In the data rows, the value 128 means zero.
Two rows play each game, the first against the second. How much does the first row win by? 10 is about a draw, 20 a big win and 0 a big loss. Wins can go round in a circle: one row can beat a second, the second a third and the third the first. Each row has two weighted sums of its numbers, A and B, taken from their middle values. A row wins by its A times the other's B, less its B times the other's A.
<100 100 177 131 133 90 84 166 105 134 109 160 179 151 93 148>
<109 103 111 121 122 124 130 124 159 134 169 150 115 111 103 163> ~ 2
<13 110 106 155 132 140 171 143 83 129 132 102 150 151 150 127>
<146 183 125 104 150 134 91 100 143 111 135 155 115 192 152 156> ~ 9
<149 100 150 189 106 106 110 152 121 131 133 129 173 82 141 112>
<154 102 113 102 125 123 127 150 147 158 145 177 149 169 125 170> ~ 7
<136 100 132 142 158 114 108 136 67 128 102 125 189 102 133 115>
<154 127 100 103 162 163 91 117 103 123 117 118 150 137 140 152> ~ 10
<134 91 169 157 69 49 121 145 120 160 122 114 159 65 51 130>
<144 105 152 127 109 125 131 116 148 126 157 128 102 117 124 136> ~ 10
<103 110 143 133 92 137 160 110 141 120 143 98 102 87 144 106>
<154 106 116 135 122 115 65 147 134 87 176 175 145 77 134 159> ~ 9
<144 102 97 132 140 159 84 135 113 116 138 187 170 133 166 147>
<91 165 124 111 113 127 160 101 107 119 99 92 114 121 168 84> ~ 10
<107 179 79 102 95 120 143 122 122 71 172 142 161 101 206 119>
<89 145 150 109 129 103 162 136 127 144 81 74 115 132 107 115> ~ 8
<140 151 145 84 113 76 141 138 133 134 126 114 155 124 153 136>
<131 122 163 162 137 112 170 153 161 151 116 147 103 143 89 138> ~ 13
<93 128 112 132 156 151 145 123 106 128 125 72 98 93 96 76>
<112 139 129 76 166 95 108 130 112 124 119 104 146 126 154 129> ~ 17
<90 106 168 124 97 101 121 177 141 129 99 88 127 102 78 64>
<94 185 94 82 84 119 183 138 158 105 174 145 155 117 209 119> ~ 14
<127 139 135 147 77 116 147 128 171 113 153 131 106 107 143 114>
<131 106 123 117 117 110 134 115 136 135 141 141 126 150 83 172> ~ 11
<149 151 153 104 154 134 112 86 106 138 131 112 79 154 117 133>
<130 128 139 163 149 125 123 117 120 138 111 95 144 106 111 108> ~ 10
<59 184 98 103 97 166 175 123 170 117 130 69 124 170 130 98>
<95 102 209 120 99 88 151 135 129 96 137 136 122 158 80 118> ~ 13
<127 111 88 144 122 161 151 134 135 92 154 162 160 129 176 146>
<130 145 101 129 158 178 97 101 115 120 133 145 113 175 135 142> ~ 16
<176 101 112 119 124 159 86 137 120 124 128 184 169 120 163 135>
<85 93 167 109 90 103 133 146 102 114 122 107 171 87 113 95> ~ 6
<143 130 115 105 150 153 152 138 150 143 104 102 112 143 152 118>
<121 161 121 145 127 152 114 117 116 125 142 158 100 152 125 144> ~ 10
<157 114 114 133 197 171 164 102 110 155 101 113 96 162 131 149>
<117 137 130 143 133 141 115 121 122 116 134 111 135 108 159 104> ~ 10
<92 98 116 127 114 39 120 164 96 104 149 129 189 91 123 144>
<193 155 108 68 184 122 90 138 139 166 95 162 139 169 148 149> ~ 7
<125 88 128 118 139 104 108 173 84 133 117 126 192 94 176 106>
<116 119 136 59 53 60 147 114 164 123 158 167 152 149 110 177> ~ 6
<189 102 130 118 133 139 85 110 132 117 149 152 189 104 85 159>
<122 137 112 134 159 139 89 128 84 129 129 167 150 166 144 167> ~ 10
<153 175 84 79 129 135 137 138 147 104 151 156 108 149 206 140>
<112 170 88 89 142 174 131 88 99 108 138 134 90 150 165 140> ~ 12
<146 173 111 75 128 95 143 120 148 117 141 141 129 149 169 142>
<180 92 129 139 185 137 108 130 89 121 140 165 155 153 145 163> ~ 12
<116 77 159 146 103 137 120 157 160 99 140 150 126 151 119 136>
<103 174 131 115 156 164 148 99 138 155 110 108 130 182 109 136> ~ 11
<95 115 131 115 122 92 159 134 116 141 94 69 131 107 63 91>
<165 130 111 138 162 186 109 95 90 115 158 155 120 133 144 153> ~ 9
<175 126 128 97 132 125 42 98 114 142 121 153 128 160 136 172>
<97 123 135 165 118 158 182 149 185 113 119 89 103 150 51 113> ~ 4
<119 139 145 142 90 108 119 192 168 144 57 83 96 109 102 65>
<103 109 100 148 126 158 112 129 103 79 171 142 141 100 150 127> ~ 11
<107 105 137 102 105 132 129 103 90 99 148 148 163 120 128 122>
<169 128 158 116 134 92 157 108 147 164 115 129 106 126 106 141> ~ 12
<126 177 114 153 77 150 130 122 152 101 169 138 97 118 183 115>
<102 147 114 92 139 89 112 157 105 145 85 91 120 127 96 105> ~ 12
<98 205 152 155 110 123 174 137 158 103 102 73 73 139 138 65>
<108 157 68 137 129 142 146 139 170 127 110 70 78 106 128 96> ~ 16
<115 116 124 170 97 157 135 131 134 142 163 169 139 121 132 141>
<109 141 142 137 122 138 202 122 149 117 170 139 139 107 171 103> ~ 12
<138 135 115 126 89 108 157 114 177 141 157 126 102 144 126 173>
<115 71 165 136 165 123 75 153 134 139 102 111 180 132 105 99> ~ 13
<115 74 163 97 122 99 127 143 105 123 106 139 168 129 88 122>
<143 170 148 134 146 135 137 128 135 127 119 108 89 147 120 109> ~ 12
<68 165 67 127 92 185 167 122 140 101 149 80 101 140 175 86>
<155 184 53 121 171 167 99 108 98 127 138 132 129 133 197 121> ~ 6
<73 91 118 165 127 84 136 168 61 97 118 100 114 83 117 83>
<114 162 137 128 154 106 127 141 137 134 96 144 128 167 107 136> ~ 8
<151 122 142 176 114 145 141 140 110 129 154 126 131 83 154 108>
<147 134 137 128 121 102 109 182 185 126 61 103 114 142 93 94> ~ 14
<154 171 133 95 92 130 113 132 214 140 88 95 85 93 51 96>
<156 109 126 168 101 139 123 126 130 124 149 137 129 87 137 126> ~ 4
<167 152 139 177 127 149 141 131 166 118 162 131 86 121 166 115>
<178 122 136 102 91 125 68 90 135 127 150 114 111 104 128 142> ~ 19
<124 172 156 158 55 94 147 93 129 104 151 172 157 122 136 159>
<172 106 114 111 164 154 125 121 110 145 143 187 144 171 134 185> ~ 7
<118 142 128 153 105 139 146 119 155 118 142 122 86 114 128 105>
<152 156 115 102 113 140 104 113 117 104 178 156 106 108 219 120> ~ 11
<109 145 152 165 93 127 161 144 158 115 137 107 114 95 124 89>
<74 154 155 115 96 74 183 132 163 136 87 73 86 130 68 91> ~ 10
<136 77 131 116 174 150 128 141 132 119 139 150 131 134 139 141>
<156 158 76 152 158 201 124 90 118 117 145 140 106 130 194 132> ~ 11
<157 119 102 110 142 163 139 65 111 158 138 169 104 175 101 171>
<149 139 152 90 132 68 86 163 110 164 101 172 179 150 125 142> ~ 14
<124 109 115 162 106 133 143 177 157 112 133 130 124 109 129 120>
<71 94 133 195 107 140 110 152 148 98 150 154 159 144 88 144> ~ 15
<100 169 173 191 66 134 182 112 139 100 142 85 83 110 99 80>
<127 72 131 134 110 140 97 143 98 109 159 173 189 109 160 143> ~ 9
<97 73 71 102 174 94 141 138 30 132 122 156 123 144 160 184>
<223 113 126 70 149 166 105 103 158 163 108 132 102 118 126 129> ~ 7
<57 87 108 166 141 109 125 148 63 140 143 150 174 135 166 137>
<113 122 142 157 119 107 131 182 164 142 85 88 101 99 100 68> ~ 11
<138 132 113 101 117 98 146 103 101 136 112 126 146 118 117 139>
<119 111 70 132 143 161 58 166 117 132 138 147 160 118 167 139> ~ 10
<134 93 104 121 134 131 141 117 115 138 142 140 150 108 113 163>
<142 140 99 105 108 118 118 110 152 133 170 165 128 151 144 186> ~ 9
<115 137 156 143 99 117 125 154 108 125 95 86 173 77 122 65>
<115 122 121 110 137 74 153 137 132 166 129 162 132 168 114 181> ~ 11
<109 124 133 146 117 108 127 164 147 140 80 68 123 78 115 63>
<69 187 109 93 127 124 176 97 107 128 126 91 122 171 206 121> ~ 11
<106 152 147 112 121 74 132 153 150 160 60 72 98 114 73 68>
<139 114 182 119 112 21 117 153 97 121 115 104 218 50 129 99> ~ 16
<147 125 158 151 150 146 145 94 130 135 145 124 69 139 126 160>
<127 99 162 138 135 145 175 103 146 157 144 135 94 130 120 130> ~ 12
<123 131 138 139 99 103 127 153 161 157 119 162 140 157 116 150>
<127 145 143 160 84 123 115 164 151 103 134 128 141 108 155 93> ~ 11
<218 97 134 105 158 150 65 107 148 137 148 154 133 103 80 164>
<123 94 91 108 122 136 138 130 112 111 140 122 157 107 150 119> ~ 10
<104 135 90 125 104 135 118 132 124 94 163 123 134 94 141 134>
<121 72 147 147 145 91 176 106 140 125 134 130 96 148 76 183> ~ 8
<108 151 150 114 151 129 201 146 153 123 100 119 140 144 180 87>
<150 115 148 133 88 88 135 126 119 163 104 126 153 114 94 149> ~ 12
<135 122 76 126 147 177 130 119 146 96 163 183 134 160 186 161>
<149 127 127 131 134 139 183 68 100 113 132 140 114 153 103 170> ~ 10
<160 171 117 139 148 154 184 71 161 117 170 143 49 171 127 183>
<138 135 140 104 138 115 147 128 154 149 127 127 116 154 125 146> ~ 8
<121 110 160 157 84 141 140 112 138 117 121 62 84 87 110 81>
<96 159 58 99 123 149 135 128 121 80 173 152 165 127 192 137> ~ 8
<176 115 97 140 199 145 116 164 116 129 105 155 141 149 178 157>
<149 119 212 135 69 84 173 132 216 179 78 24 124 73 46 65> ~ 6
<172 119 135 154 195 115 144 113 99 154 91 114 151 117 123 132>
<113 85 200 166 126 88 95 158 117 129 120 105 168 72 84 75> ~ 1
<83 88 138 103 141 36 165 149 54 148 82 103 144 128 156 121>
<113 151 98 96 140 128 127 120 129 130 118 104 101 148 113 140> ~ 8
<183 113 113 107 124 166 99 133 125 162 122 141 188 112 178 114>
<112 108 201 210 59 140 147 131 159 119 111 65 82 90 97 69> ~ 9
<147 138 134 135 134 205 135 119 173 174 123 123 120 165 134 119>
<75 144 177 129 58 96 163 139 160 106 129 91 118 107 99 101> ~ 10
<135 154 107 176 56 131 128 131 130 95 162 165 145 101 143 134>
<96 94 139 143 130 134 155 145 129 116 126 73 109 94 106 80> ~ 12
<133 133 110 166 126 147 108 125 127 139 140 145 128 138 107 139>
<44 220 143 124 130 98 234 164 184 122 100 79 98 141 140 67> ~ 8
<140 175 80 107 144 121 75 150 97 106 130 151 175 149 181 148>
<51 134 124 148 89 129 175 141 113 138 131 76 119 106 150 78> ~ 10
<117 146 98 63 91 82 145 108 151 115 165 138 124 109 146 184>
<119 176 90 55 196 141 98 123 93 142 113 153 128 180 159 168> ~ 14
<143 120 104 109 200 147 181 117 101 134 103 137 119 168 133 132>
<127 143 96 104 143 131 134 120 140 168 119 144 98 139 113 149> ~ 6
<93 155 109 77 108 105 173 125 158 154 98 70 77 149 89 129>
<113 112 128 109 158 134 91 135 119 151 125 153 136 167 114 172> ~ 15
<162 85 111 139 159 119 143 182 130 159 138 152 125 121 102 142>
<122 150 140 141 110 148 134 125 175 120 165 123 81 125 142 129> ~ 9
<165 161 145 99 152 137 103 98 144 140 136 155 123 177 161 180>
<93 130 165 190 79 126 158 152 181 103 120 57 89 69 105 51> ~ 8
<153 153 135 111 74 78 169 126 139 140 144 140 147 118 136 146>
<130 122 155 137 109 94 170 156 178 129 140 122 107 109 136 133> ~ 8
<58 142 108 142 169 98 161 139 59 141 113 136 129 191 141 146>
<146 127 123 192 141 164 103 144 137 141 138 150 126 121 145 121> ~ 13
<156 86 167 119 194 132 111 117 104 164 92 119 133 151 109 138>
<199 64 204 139 68 78 108 112 140 134 93 105 215 21 105 66> ~ 11
<119 120 181 142 80 97 129 165 151 135 142 134 144 103 134 110>
<135 128 116 140 142 173 84 91 104 149 135 159 99 165 135 155> ~ 4
<122 133 124 98 82 127 109 153 155 96 158 131 145 113 169 114>
<131 60 205 167 99 63 139 167 113 156 91 84 192 21 122 55> ~ 11
<139 101 123 100 146 125 144 114 94 146 92 135 144 143 108 134>
<108 95 70 149 119 131 126 140 94 87 153 165 127 134 148 159> ~ 14
<155 107 131 155 177 142 134 168 135 175 117 152 116 164 105 145>
<103 151 113 139 87 135 145 172 168 116 103 109 82 134 127 83> ~ 17
<136 111 121 163 208 144 84 149 75 123 133 178 112 190 109 185>
<109 168 138 94 122 100 161 110 128 145 114 98 114 148 160 121> ~ 7
<156 107 145 105 195 143 118 145 115 138 113 164 126 165 126 147>
<97 184 93 85 167 148 112 122 141 127 112 134 133 213 154 174> ~ 7
<129 171 126 134 116 150 124 95 136 105 173 149 108 145 161 133>
<132 106 80 97 173 153 117 123 117 112 165 176 145 136 158 173> ~ 11
<139 157 177 182 79 149 163 147 175 127 114 66 70 79 102 42>
<141 121 107 155 176 145 125 124 134 156 113 108 101 158 111 155> ~ 10
<148 181 72 111 131 190 142 103 161 93 170 175 58 193 182 167>
<93 102 123 138 121 140 161 103 116 113 121 126 169 113 139 109> ~ 12
<130 109 121 116 157 136 148 139 103 115 135 113 130 108 145 100>
<128 101 173 147 124 133 133 128 137 125 148 133 136 124 117 121> ~ 7
<109 133 121 128 118 131 138 103 85 110 105 127 160 105 124 112>
<133 126 82 96 117 147 123 126 102 119 153 151 155 106 182 133> ~ 10
<149 124 123 140 79 118 89 180 148 133 130 138 177 106 164 123>
<145 101 152 153 116 112 160 132 116 96 148 120 164 75 138 116> ~ 7
<86 156 132 140 90 96 155 132 119 95 125 68 127 90 90 96>
<137 106 137 126 218 170 108 100 144 142 126 152 89 209 110 169> ~ 13
<115 164 177 153 154 108 168 147 150 144 74 87 59 153 95 84>
<130 117 143 142 155 110 93 136 106 154 104 147 166 140 105 137> ~ 8
<83 95 72 198 138 160 125 150 135 112 176 172 134 170 90 172>
<117 179 77 97 163 145 138 151 120 140 77 106 76 163 140 103> ~ 7
<163 151 95 125 197 179 118 92 103 133 155 209 52 232 125 198>
<144 118 84 117 129 183 113 103 145 128 158 138 156 146 156 151> ~ 14
<145 131 148 136 120 137 139 101 128 125 112 120 117 118 147 105>
<111 111 175 100 174 91 144 171 164 171 59 80 108 152 70 87> ~ 10
<89 166 122 92 126 143 143 135 186 117 103 52 87 129 108 47>
<121 156 149 146 71 116 119 140 154 120 148 118 162 103 132 96> ~ 10
<150 103 148 120 149 119 72 113 84 135 111 137 169 129 134 164>
<124 115 125 158 112 139 109 147 161 113 135 147 131 141 122 123> ~ 9
<103 150 100 131 120 123 137 129 124 116 118 93 109 101 122 78>
<139 146 154 155 148 123 189 105 152 153 105 85 87 131 105 110> ~ 9
<163 91 111 145 108 162 104 103 122 113 149 98 72 109 105 134>
<119 172 148 169 104 110 189 132 157 159 79 58 83 112 83 89> ~ 5
<158 142 141 69 168 73 154 98 127 150 131 129 122 132 126 142>
<65 116 105 174 139 133 157 117 100 137 137 169 135 201 105 169> ~ 13
<123 133 151 134 110 154 109 119 167 120 138 99 142 93 115 92>
<112 115 126 147 105 157 160 121 141 116 135 108 87 110 132 100> ~ 5
<137 123 86 114 160 180 96 97 75 117 159 129 129 133 165 130>
<177 96 148 179 120 137 77 162 124 75 150 146 93 64 121 93> ~ 6
<90 127 152 162 100 141 124 135 120 109 132 102 126 110 122 104>
<145 78 160 189 145 151 66 147 82 135 109 132 166 106 105 140> ~ 10
<114 172 115 110 107 116 178 117 156 124 139 163 142 122 191 121>
<99 162 110 114 95 115 176 106 173 98 182 141 110 128 137 136> ~ 10
<126 126 139 134 153 138 127 109 90 134 126 141 150 126 118 158>
<119 131 114 128 135 126 183 131 135 151 100 77 84 127 82 106> ~ 10
<107 205 62 53 188 132 130 129 124 124 136 186 143 210 183 170>
<141 98 129 141 135 80 54 167 88 113 134 182 178 101 145 135> ~ 13
<202 133 154 94 114 93 119 118 137 136 98 131 85 77 154 100>
<59 121 116 123 94 72 151 135 86 87 170 158 140 130 189 160> ~ 10
<149 146 63 107 141 167 122 135 98 99 132 154 151 150 185 131>
<117 148 130 138 155 157 90 126 105 126 122 141 135 160 125 137> ~ 11
<124 112 141 176 114 145 101 132 106 136 134 147 148 122 115 125>
<171 138 126 139 106 166 141 102 138 138 156 129 103 116 183 131> ~ 9
<130 156 110 82 103 106 131 118 140 107 148 121 166 95 163 112>
<128 169 143 149 112 119 133 156 118 126 116 125 142 144 133 131> ~ 13
<129 105 103 122 143 134 94 124 96 105 162 170 152 124 147 143>
<129 120 127 125 65 76 154 124 113 126 106 118 185 100 113 138> ~ 11
<164 147 135 87 145 83 107 124 96 130 114 110 142 122 153 145>
<109 128 160 87 93 83 133 148 137 115 135 151 138 153 111 141> ~ 8
<127 161 81 105 92 127 105 122 130 120 162 169 163 116 150 174>
<114 118 115 118 154 67 91 164 71 156 108 148 168 141 174 159> ~ 11
<118 117 108 152 92 149 111 141 118 92 143 129 145 113 133 113>
<131 99 146 124 159 133 118 139 175 164 117 144 100 197 96 153> ~ 12
<101 168 101 89 97 127 188 97 183 148 127 117 64 189 92 147>
<149 106 158 148 146 126 119 157 129 164 107 164 145 177 99 152> ~ 8
<148 144 82 133 138 150 92 123 119 135 139 144 142 124 182 134>
<116 120 113 123 101 122 117 124 114 128 112 109 165 89 149 102> ~ 11
